In the data rows, the value 128 means zero.
Some points, one per row:
102 145 088 149 184 090 070 099 191 158 125 112 076 117 096 110
137 112 130 116 180 084 119 190 151 155 135 122 108 044 076 137
118 107 142 113 168 062 110 160 180 185 102 089 098 076 058 128
094 133 104 141 094 105 110 069 194 167 114 099 129 189 114 096
160 213 062 165 226 129 074 105 114 095 182 175 074 075 146 136
146 131 122 135 171 115 118 169 106 116 142 138 111 053 103 134
118 100 142 117 095 143 160 136 132 121 128 127 151 158 128 140
105 071 167 111 040 130 171 117 146 144 089 081 172 187 129 115
089 103 139 122 063 113 137 085 175 156 100 089 154 201 127 111
113 094 171 110 088 118 149 137 138 151 098 094 150 163 107 121
148 093 174 105 106 145 181 187 080 105 121 144 164 103 134 149
126 087 164 099 155 111 150 187 116 143 123 118 139 072 093 146
101 176 086 161 181 100 058 080 178 139 150 118 082 121 099 109
146 130 141 140 141 131 119 132 124 125 132 136 123 111 120 118
111 153 101 134 143 066 095 117 186 177 107 101 088 121 082 098
170 149 133 127 133 186 143 126 060 084 167 176 136 141 192 140
098 089 149 119 102 110 130 131 174 165 105 086 133 158 091 108
099 108 153 123 113 103 120 141 155 158 100 083 128 104 089 121
132 131 108 133 205 099 096 157 142 133 134 134 083 066 100 133
110 163 084 155 141 119 086 061 164 142 135 117 103 160 128 105
159 136 140 129 094 192 152 131 085 076 159 155 154 167 176 139
095 151 098 158 081 124 106 045 178 144 106 100 129 196 139 094
124 146 109 127 168 098 095 126 142 128 149 131 101 094 106 126
093 133 136 135 081 121 122 069 160 157 089 113 151 202 136 107
131 167 074 163 162 125 077 091 129 104 145 156 094 131 141 122
141 094 136 110 173 093 147 209 118 145 122 128 114 036 080 151
158 114 148 116 090 172 172 156 072 082 141 164 156 141 171 140
087 137 084 147 108 111 095 066 203 149 123 101 116 184 124 095
112 063 174 096 102 101 155 166 161 162 102 082 148 139 084 124
160 149 114 127 173 158 094 200 041 072 148 146 094 029 182 138
120 181 089 171 081 169 111 044 145 119 133 141 139 210 173 102
116 100 131 123 153 094 114 141 160 146 120 102 110 108 076 114
099 112 145 128 066 142 142 099 149 122 127 107 163 189 137 125
105 101 131 123 130 089 126 132 168 169 106 093 121 127 078 118
131 143 097 138 176 084 101 141 167 147 134 118 086 089 087 132
174 189 088 156 170 175 105 092 097 100 156 185 125 117 170 123
120 140 113 132 141 112 112 101 136 148 116 117 111 134 117 115
077 092 143 119 051 114 145 092 166 154 101 090 161 204 114 100
103 169 096 146 139 115 089 071 152 138 137 129 105 130 137 114
159 159 118 140 134 191 141 134 068 081 153 179 136 118 177 154
112 122 122 125 137 110 114 114 137 119 122 122 113 120 115 124
119 101 137 117 159 073 112 158 154 169 110 098 107 087 074 108
110 140 108 131 171 099 099 135 163 146 127 119 100 106 095 137
165 112 160 108 093 177 185 154 062 091 134 164 165 157 175 156
24 more points follow, each with its number after it:
110 098 153 126 095 130 151 142 129 137 111 118 153 146 131 129 0
128 172 083 155 087 167 121 055 125 090 154 157 132 202 185 111 1
136 125 130 130 063 179 171 118 107 096 135 147 160 186 170 137 2
105 103 152 114 128 095 133 157 161 175 088 084 130 099 081 129 3
123 091 195 096 062 144 186 166 109 127 099 129 172 162 139 131 4
155 154 119 143 135 156 119 110 092 096 139 150 123 129 151 133 5
121 096 142 119 089 129 149 123 131 125 107 115 154 160 116 125 6
112 077 176 109 081 114 158 158 149 158 099 083 156 137 101 120 7
103 136 119 144 100 127 112 099 169 135 117 105 128 167 124 105 8
165 136 116 128 209 146 123 183 093 098 178 168 109 052 121 145 9
118 122 127 129 138 120 111 126 138 142 111 120 121 141 113 128 10
114 176 089 153 219 094 066 129 153 139 153 135 071 080 106 116 11
100 134 115 147 068 158 139 078 147 124 121 129 144 205 154 113 12
123 171 097 146 079 167 118 047 125 102 146 142 142 222 186 114 13
083 127 105 148 062 102 097 040 201 138 131 102 140 210 136 084 14
116 065 166 094 040 122 184 135 135 121 110 111 177 174 137 130 15
161 102 155 104 152 150 164 196 079 117 130 154 134 079 126 156 16
129 126 129 122 171 074 111 162 161 160 113 108 095 068 073 136 17
091 130 095 140 163 082 088 109 186 162 127 107 098 122 079 112 18
118 103 154 119 075 150 168 117 123 135 104 113 164 181 144 130 19
098 073 154 095 060 078 170 135 167 171 098 095 157 157 108 125 20
151 094 172 093 066 157 198 134 094 115 134 146 180 181 180 147 21
109 163 064 151 193 065 062 090 181 138 145 132 070 081 098 109 22
156 109 137 107 139 133 172 190 087 115 134 159 146 072 128 162 23
Which of these numbered points is nearest to each point below, ignoring the 3 directions in which the first points spread most? Its number follows each.
152 098 135 105 157 114 167 211 095 127 128 152 135 045 105 168 > 23
162 099 166 110 054 202 196 149 052 070 142 167 186 178 194 143 > 1
105 149 114 152 093 105 095 063 166 146 100 095 117 167 112 097 > 5
150 172 095 155 161 182 112 100 099 084 176 174 122 131 170 128 > 9
136 137 141 127 080 187 152 130 076 091 128 156 154 164 203 129 > 0
129 078 169 103 145 093 138 179 127 151 110 095 134 086 078 141 > 5
128 122 116 125 175 096 112 150 134 145 125 126 107 073 087 123 > 6
118 131 099 138 176 100 096 147 152 137 149 131 095 081 090 124 > 18
088 113 101 130 112 107 101 087 201 156 115 096 120 176 105 101 > 18
156 162 128 129 175 145 132 150 088 091 155 186 114 095 157 142 > 4
117 072 152 116 071 155 176 119 143 108 122 137 166 192 132 124 > 9
159 168 096 132 181 127 099 110 097 100 167 178 096 095 158 127 > 21
137 168 076 135 189 080 095 115 141 134 158 160 074 076 127 128 > 20
111 117 128 127 137 068 107 126 168 156 125 115 102 104 097 110 > 22
175 118 154 111 116 194 184 176 041 082 144 179 155 124 181 163 > 16
134 167 098 147 135 123 087 059 156 133 120 129 114 150 135 110 > 5
150 185 083 156 187 146 080 100 101 103 152 173 091 113 156 136 > 10
155 132 131 127 097 133 152 132 114 120 116 144 141 142 145 136 > 17
107 145 108 152 120 132 095 099 168 134 122 110 111 158 125 098 > 8
167 091 148 105 103 174 187 191 088 112 130 142 179 098 136 169 > 23
104 110 146 136 063 142 136 088 144 139 095 107 159 221 139 109 > 10
091 176 102 145 134 125 072 064 167 154 123 104 101 155 145 115 > 3
106 116 136 126 094 138 152 108 145 137 124 120 160 178 136 128 > 18
162 082 139 101 126 118 153 211 139 165 116 123 138 054 092 164 > 23
147 110 145 109 156 142 143 171 098 111 127 127 128 086 132 152 > 19
144 145 096 138 198 111 094 149 122 114 147 138 088 053 110 129 > 6
162 091 166 102 126 155 165 142 082 096 135 153 164 121 146 157 > 6
145 204 112 145 095 211 120 064 064 080 155 174 129 173 228 145 > 3
084 069 133 117 114 081 130 130 203 152 103 095 122 126 071 110 > 22
105 080 157 112 162 069 110 206 184 176 100 079 103 063 039 119 > 8
074 155 116 140 102 065 089 064 192 177 082 082 117 149 101 098 > 3
154 168 103 145 219 147 110 162 083 096 170 171 090 063 150 148 > 11
093 170 064 163 177 087 065 090 185 149 139 124 069 116 091 103 > 12
152 190 070 160 213 140 088 098 124 107 163 176 084 106 133 146 > 16
081 079 120 123 120 073 118 127 207 155 103 100 108 121 070 110 > 22
111 139 138 122 100 135 127 105 130 126 117 113 136 144 145 126 > 3
163 168 089 151 212 136 088 133 089 096 159 185 088 089 143 135 > 10
140 157 106 133 146 137 123 116 106 114 134 152 121 118 152 140 > 19
123 155 113 136 088 159 119 055 135 107 146 139 140 198 174 114 > 13
125 150 130 121 192 093 119 163 114 156 139 142 086 064 107 141 > 4
075 121 147 123 142 070 099 115 187 185 105 092 117 127 091 085 > 11
082 104 142 129 067 108 121 082 183 166 090 066 140 186 115 096 > 7
114 111 148 133 060 147 156 106 134 127 115 105 166 177 145 120 > 7
157 189 095 154 094 196 120 059 082 083 166 174 141 203 210 115 > 13
108 142 123 134 135 072 105 126 181 183 099 104 106 122 085 110 > 4
152 185 075 157 201 128 075 116 116 096 176 163 077 079 127 127 > 1
137 132 128 130 149 131 135 158 115 118 143 138 123 096 123 139 > 12
122 167 104 138 182 091 090 112 143 145 129 133 090 098 113 122 > 4
164 096 171 106 073 199 204 171 059 101 134 154 191 167 174 144 > 16
150 155 111 145 114 193 145 099 094 085 167 172 147 170 187 141 > 9
141 162 100 154 165 131 110 139 130 120 140 154 098 087 139 126 > 12
086 142 114 140 086 107 109 067 175 150 112 096 115 203 128 110 > 13
165 143 132 130 166 138 133 181 085 106 147 154 123 065 135 134 > 7
137 078 173 096 132 104 166 216 127 152 104 111 132 077 086 159 > 17
105 104 147 110 099 074 141 137 157 165 092 088 134 132 091 123 > 17
087 125 119 140 094 102 110 066 185 167 102 083 134 185 100 101 > 5
188 114 144 101 184 152 167 216 055 112 143 172 138 042 131 171 > 16
132 194 083 168 101 181 107 033 105 075 162 165 127 231 200 112 > 13
128 154 111 142 135 134 099 098 132 115 141 129 109 124 148 119 > 7
